In the rows, 128 means zero.
Rows swapped in pairs by one turn or mirror: which row each one swaps with
The rows were stretched afterwards, more along some directions than others.
rogo: [121 143 142  84 148 105 177 130 147  72 134 168 140 110 130 154 165 153]
bul: [125 100 115 102 122 148 121 109  98  96 137 140 154 156 131 137 141 102]
Zapep: [136 120 126  62 131 123 151 145 167 113 119 153 162  69 134 135 127 150]
sado: [122 148 111 121 114 132 126 124 125  93 131 140 120 141 119 147 141 122]
kaga: [142 113 150  88 152 122 141 110 105 101 127 170 146 103 149 150 151 122]
Kuva: [117 148 126 121 143 131 164 114  99 103 119 160 168 129 125 141 157  90]
Koz: [142 139 109  95 144 125 153 152 102  88 146 165 119 129 122 151 173 100]
popi: [111 134  88  91 119 125 154  97 110  92 122 157 173 132 137 171 146 126]
notuf: [114 118 139 118 151 125 164 145 158 110  98 138 129 111 138 100 134 151]
Zav: [172 115 108  58 127 148 106 145 128 111 140 149 126  77 131 138 136 131]
pov: [155 142  92  83 110 144 138 122 122 108 148 183 141 112 130 177 154 123]
mota: [130 110 117 133 120 133 105 114 143 135 130 119 153 145 123 103 108 149]
kamuv: [135 110 139 107 127 122 159 138 131 110 123 144 129 107 139  99 135 147]
lek: [128 131 142 121 160 116 171 147 111 111 108 137 121 107 143 103 161 132]
los: [111 103 123 117 115 145 138 129 125 116 145 126 131 179 121 113 149  92]
Lizo: [138 129 164 113 133 131 125 151 128 110 122 142 131 106 140 101 146 135]
sav: [124 152 140 145 159 111 132 132 120 113 110 130 164 124 129 117 124 138]
Fomap: [109  88 127  74 136 119 147 126 116 110 127 132 158 149 136 121 148  99]
vam: [119 115 140 105 142 124 172  99  88 112 122 137 159 151 141 147 144 120]
Bitut: [124 141 147  68 132 128 157 125 145  99 149 157 160 125 137 151 147 107]
Loz: [100 106 124 105 140 124 171 152 161 108 125 156 158 162 124 139 151 114]
tela: [119  92 147  74 155 109 150 114 111  94 117 120 129 102 145 115 148 133]
Babi: [149 122 108  78 132 131 133 139 116  90 133 158 127 113 121 120 136 125]
teke: [139 152  97 108 116 153 113 124 135 125 134 159 166 149 126 146 114 105]
guk: [142 111 114  70 128 133 147  95  92  91 130 178 153 113 137 152 153 126]
ruto: [131 105 149  96 165 109 170 126 123 112 121 132 162  86 148 130 156 166]
norak: [139  74 133  94 127 125 166 154 144 117 110 121 121  99 140 110 141 164]
ninu: [119 175 107 131 129 125 154 144 126  77 114 153 139 110 130 154 160 114]
rumu: [ 96  71 162  88 144 114 176 149 144 104 125 112 131 130 143  93 140 130]
segok: [100 114 110 120 125 135 183 143 141  78 143 146 144 169 124 133 182  91]
Beba: [114 118 133  66 135 118 187 115 140  87 149 177 158 138 118 146 150 120]
viso: [130 105 168 108 131 124 175 118 128 105 112 145 136  95 134 111 149 134]
padap: [126  98 157  90 154 134 153 114  89 115 106 134 109 130 144 102 140 119]
diz: [115 108  90 119 107 130 155 155 161 120 121 128 133 129 133 117 129 148]
lufa: [110 127 121 106 138 127 168 121  98  77 122 133 130 164 147 136 177  96]
filok: [136 144 122 115 138 129 164 105 110  95 122 173 160 109 131 154 171 131]
Kibi: [ 90 102 139  65 143 104 189 145 149  85 125 141 106 131 137 144 161 123]
noz: [149 148 131  72 134 113 151 139 133  90 120 158 134  64 151 144 151 158]
kugez: [ 91 134 118  98 147 120 192 144 154  95 122 157 126 131 132 156 162 130]
Mos: [125  94 129 102 145 121 178 127 117 117 133 120 121  99 125 120 165 147]
ror: [112 119 130  99 175 114 165 120  83  90 126 122 133 116 135 117 167 123]
lolal: [141 126 110 128 129 144 137 148 102 110 135 139 156 153 140 134 166  97]

diz swaps with popi
lufa swaps with Mos
Fomap swaps with mota
kamuv swaps with guk

